Named moves, each a turn or a mirror, and the order they were made in; the first pair answered:
tusa:
4 14 -11 -13 14 12 -1 -9 7 3 -6 -10 0 -3 13 13 -3 -10 2 -7 -3 -17 14 0 7 12 3 -13 12 -16 16 7 20 -17 7 -24 9 11 -6 7 26 -14 25 -5 -6 16 -15 |-> -3 9 -23 -22 26 12 4 -2 -3 20 -24 -16 -7 -5 19 -2 1 -12 -3 -10 -3 8 0 3 15 19 6 -25 2 0 19 2 12 5 5 -9 -1 15 8 7 15 -10 6 17 16 -3 3
41 33 30 18 -29 -10 -8 -4 14 -19 11 -17 1 1 0 13 6 5 -7 -27 -3 -32 17 6 -8 -29 4 1 12 -12 -2 12 9 -12 -22 -9 10 -9 -21 8 11 -19 19 -20 0 52 -21 |-> 26 13 5 -4 1 -20 4 6 -2 6 -20 -24 -10 -14 19 -14 8 -2 -12 -23 4 16 -10 27 10 -13 17 -21 -2 18 9 10 -6 39 -22 29 -6 11 27 11 -25 -21 -12 31 34 18 33
-4 -3 2 -8 -31 -7 7 10 -4 11 -22 58 12 -12 1 -13 -38 5 30 -36 -3 -14 -26 -21 -3 15 11 16 29 -4 -2 24 35 -7 16 -14 6 -4 9 -25 6 26 13 -7 -8 -14 31 |-> 1 -7 1 -16 -27 -12 2 8 -11 12 -27 54 13 -11 5 -15 -38 8 30 -29 -2 -12 -23 -17 -4 18 8 17 26 -6 -4 29 36 -1 15 -18 12 -8 8 -23 5 21 8 -4 -7 -19 32
Refad:
8 -4 -40 1 0 -19 5 17 7 21 -12 -21 -22 20 -14 -12 -8 0 22 13 -13 -11 4 14 -10 -23 1 -21 8 -11 4 10 -39 -40 -12 -10 -9 13 -4 -30 8 -12 -7 -51 -2 12 39 |-> -21 -3 -23 1 10 -30 24 -10 31 13 -3 -25 -15 2 -10 1 4 -5 13 -17 6 10 -31 39 -23 -8 -3 -20 15 -8 -8 14 -21 6 -10 10 -41 -22 -12 -6 -30 -4 -18 -23 17 -20 19
9 25 -16 -4 -26 25 -16 6 15 -9 12 -38 -8 6 10 26 4 36 -30 0 31 -4 14 -5 -3 -1 -18 -27 11 27 4 1 24 7 -17 7 -2 -12 -13 4 -9 -23 1 -8 2 11 -1 |-> 11 30 -27 -2 -25 18 -20 8 12 -7 2 -40 -7 4 16 24 7 40 -35 1 26 -13 17 -7 -5 -9 -21 -28 16 28 6 -1 19 10 -22 2 -1 -11 -11 7 -10 -23 3 -8 1 5 2
-18 -15 -10 -10 -19 -11 -24 1 19 -4 -24 29 24 18 -7 2 -26 8 29 2 10 -20 -19 -20 -14 -5 -8 3 -8 -17 -7 -6 -6 -33 -10 -48 6 8 -21 15 18 22 -19 -6 -39 22 -21 |-> -27 -14 -3 -13 -18 -15 -15 -10 28 -8 -11 30 26 10 -1 8 -17 12 27 -7 22 -6 -40 -8 -20 6 -14 8 -3 -17 -13 -1 2 -8 -13 -37 -8 -7 -23 27 -1 24 -22 8 -33 11 -35
lukez:
-19 -2 -3 -1 14 -9 22 -15 4 -11 6 -12 -12 -6 -14 7 18 -7 -18 -7 26 8 -17 31 -21 -3 -5 -5 2 6 16 -25 3 32 2 32 -13 -16 -2 21 -34 7 -7 31 18 -35 -7 |-> -18 6 3 -2 11 -7 18 -25 12 -11 8 -13 -12 -4 -21 14 22 -8 -16 -10 27 11 -18 32 -28 -3 -4 -6 5 -1 9 -29 -1 29 6 25 -9 -21 -7 27 -30 5 -1 28 18 -30 -10
-5 19 29 0 -2 7 10 -5 -4 -1 13 -9 26 -4 -17 21 -15 21 -5 -41 -23 11 -20 -2 7 7 -8 -5 13 4 -2 -23 11 -5 -27 -8 -20 -21 -41 -7 -28 -4 -18 -28 -15 -11 -26 |-> 7 17 20 -6 -7 3 6 -8 -19 16 -11 -31 33 -7 -9 14 0 29 -15 -33 -21 30 -8 -2 19 -7 0 -21 5 17 2 -16 3 4 -29 6 -18 10 -34 -6 -26 -26 -23 -26 -1 0 -5
7 -32 -36 11 11 -13 2 11 4 12 5 -5 17 19 -28 -25 -26 21 -4 -31 -9 9 40 -28 13 22 -15 9 25 47 -49 -36 -14 -10 21 8 22 39 34 2 25 -17 18 9 21 20 10 |-> 2 -35 -33 11 17 -4 7 11 14 4 25 17 15 9 -30 -27 -31 21 -3 -39 -6 -3 28 -27 9 33 -15 28 20 35 -55 -32 -13 -2 20 -2 21 22 36 -1 23 -2 23 9 13 9 -1
15 -22 -5 -21 20 -18 13 11 0 5 -1 -5 5 19 -30 8 -19 26 8 3 -14 -51 -26 -13 2 -12 -9 -3 -14 10 32 -15 -9 20 9 11 8 -25 2 -8 -20 9 -3 12 44 5 0 |-> 14 -11 1 -17 8 -12 4 2 -1 5 11 -7 11 20 -31 15 -12 26 10 -4 -13 -60 -27 -12 -10 -21 -10 -3 -12 4 25 -15 -8 17 8 6 6 -30 -12 -4 -14 16 2 0 43 12 -9
Pairs:
Between the rows of a pair lie 2 to 3 moves.
-17 10 51 -9 -14 -13 -2 -10 41 -2 2 21 -36 -30 -4 23 -1 40 6 -10 -30 18 -6 10 -3 -2 8 23 23 31 1 15 -28 -4 -15 6 -38 1 -5 -32 -18 -1 13 -21 -2 -8 -22 |-> -19 7 49 -14 -6 -2 -6 4 30 5 -1 33 -49 -27 -5 13 -1 38 13 -10 -38 18 -4 5 0 3 12 30 26 35 3 18 -36 -12 -13 3 -32 10 8 -45 -14 6 11 -19 -10 -20 -10 -> Refad then tusa then lukez
2 -6 -4 8 8 19 17 -35 10 -20 33 -28 39 10 6 5 -5 -6 42 -15 2 3 -13 -3 -12 -4 17 -39 16 -4 -11 20 42 18 -4 6 -45 -58 -12 23 -19 2 18 23 7 8 -57 |-> -3 -31 -34 -5 29 36 11 2 -15 -2 19 20 7 27 7 -24 -34 -1 58 8 -15 -4 -14 -35 -6 16 28 -15 8 13 -7 20 29 -7 5 0 -33 -39 36 -17 -16 26 3 44 0 -16 -2 -> Refad then tusa then lukez
0 -15 21 -6 -11 18 -12 -22 26 -18 7 16 8 -12 -28 0 1 10 -11 5 8 -21 11 32 -4 18 -16 37 6 -45 -19 25 11 12 -4 -15 6 -28 -23 -18 -10 -1 -3 15 5 -1 -28 |-> 2 -22 2 -11 -7 25 -22 2 1 2 -11 30 -4 2 -23 -14 -13 18 1 30 -4 -31 25 5 5 22 -9 43 -2 -36 -10 22 -4 -11 2 -30 18 0 11 -39 15 -2 -7 8 -5 1 4 -> tusa then Refad then lukez
17 4 -17 23 -9 7 -21 26 -9 42 -11 0 -30 -3 19 -22 -4 24 -7 29 1 -5 24 4 27 -4 -15 -9 -24 16 9 18 -21 -21 7 -12 25 12 36 -10 9 -2 4 -9 -1 -1 23 |-> -16 0 14 32 2 4 1 5 29 6 34 30 -37 -4 7 4 -18 21 2 -2 17 -25 -10 9 -10 13 -25 22 -11 -9 -18 17 3 -3 14 -14 -2 -38 20 1 -12 28 11 -3 -8 -19 -14 -> lukez then Refad then tusa
12 4 3 4 -26 -13 1 21 11 -22 -22 10 28 19 7 31 -22 -29 11 13 -14 -45 2 -32 1 -9 17 -5 -15 -6 -12 1 -29 -51 -5 -54 20 27 -27 -3 47 6 13 -21 -46 13 -23 |-> -14 -6 -4 -10 -5 -30 24 5 14 1 -47 -14 19 -24 29 21 2 -35 -6 -5 13 18 -49 20 1 12 23 -37 -28 22 -6 2 -34 32 -7 -1 -10 18 -3 32 -21 3 -28 47 9 -33 -6 -> lukez then tusa then Refad
-18 6 3 13 35 -10 12 -11 17 -8 8 14 -16 -10 8 5 -10 -9 -11 -42 8 11 -24 28 -14 5 -8 14 -5 -6 3 7 11 37 3 11 -10 -17 9 13 -46 15 -2 30 4 -14 0 |-> 0 -4 -21 5 39 -7 2 20 -3 24 -24 11 -29 -4 7 -14 -13 -3 0 -12 -12 16 -8 -1 5 0 0 4 -13 19 19 10 -15 8 9 9 14 20 30 -12 -20 0 -5 31 0 0 47 -> tusa then Refad then tusa
-13 -1 20 3 4 4 6 -8 26 -29 23 10 2 -1 0 28 -2 2 18 -15 11 -19 1 -9 -19 5 -14 21 14 -18 -20 10 17 0 -8 -11 -14 -25 -9 -9 5 10 11 -13 -18 -1 -30 |-> -23 -9 7 0 25 3 8 4 16 -13 17 24 -13 6 6 19 -6 -6 16 -9 5 -14 -16 -10 -19 14 -7 21 15 -10 -22 10 11 10 0 -8 -19 -19 15 -14 -11 23 -1 12 -9 -20 -10 -> Refad then tusa then lukez
-16 -19 -42 7 14 -35 30 -7 -23 12 -41 20 -33 -11 44 -12 11 3 -12 9 20 21 -5 36 16 58 6 -6 22 12 3 -28 -24 35 9 37 -25 -4 44 -49 -5 11 -31 33 41 -58 24 |-> -2 15 6 29 -26 -45 14 -50 6 -27 -7 -32 14 -24 36 34 41 5 -40 -7 29 17 21 55 0 39 -16 -19 26 -15 -10 -23 7 23 1 23 -22 -27 -38 -5 14 -15 2 -17 29 1 -57 -> tusa then lukez then Refad
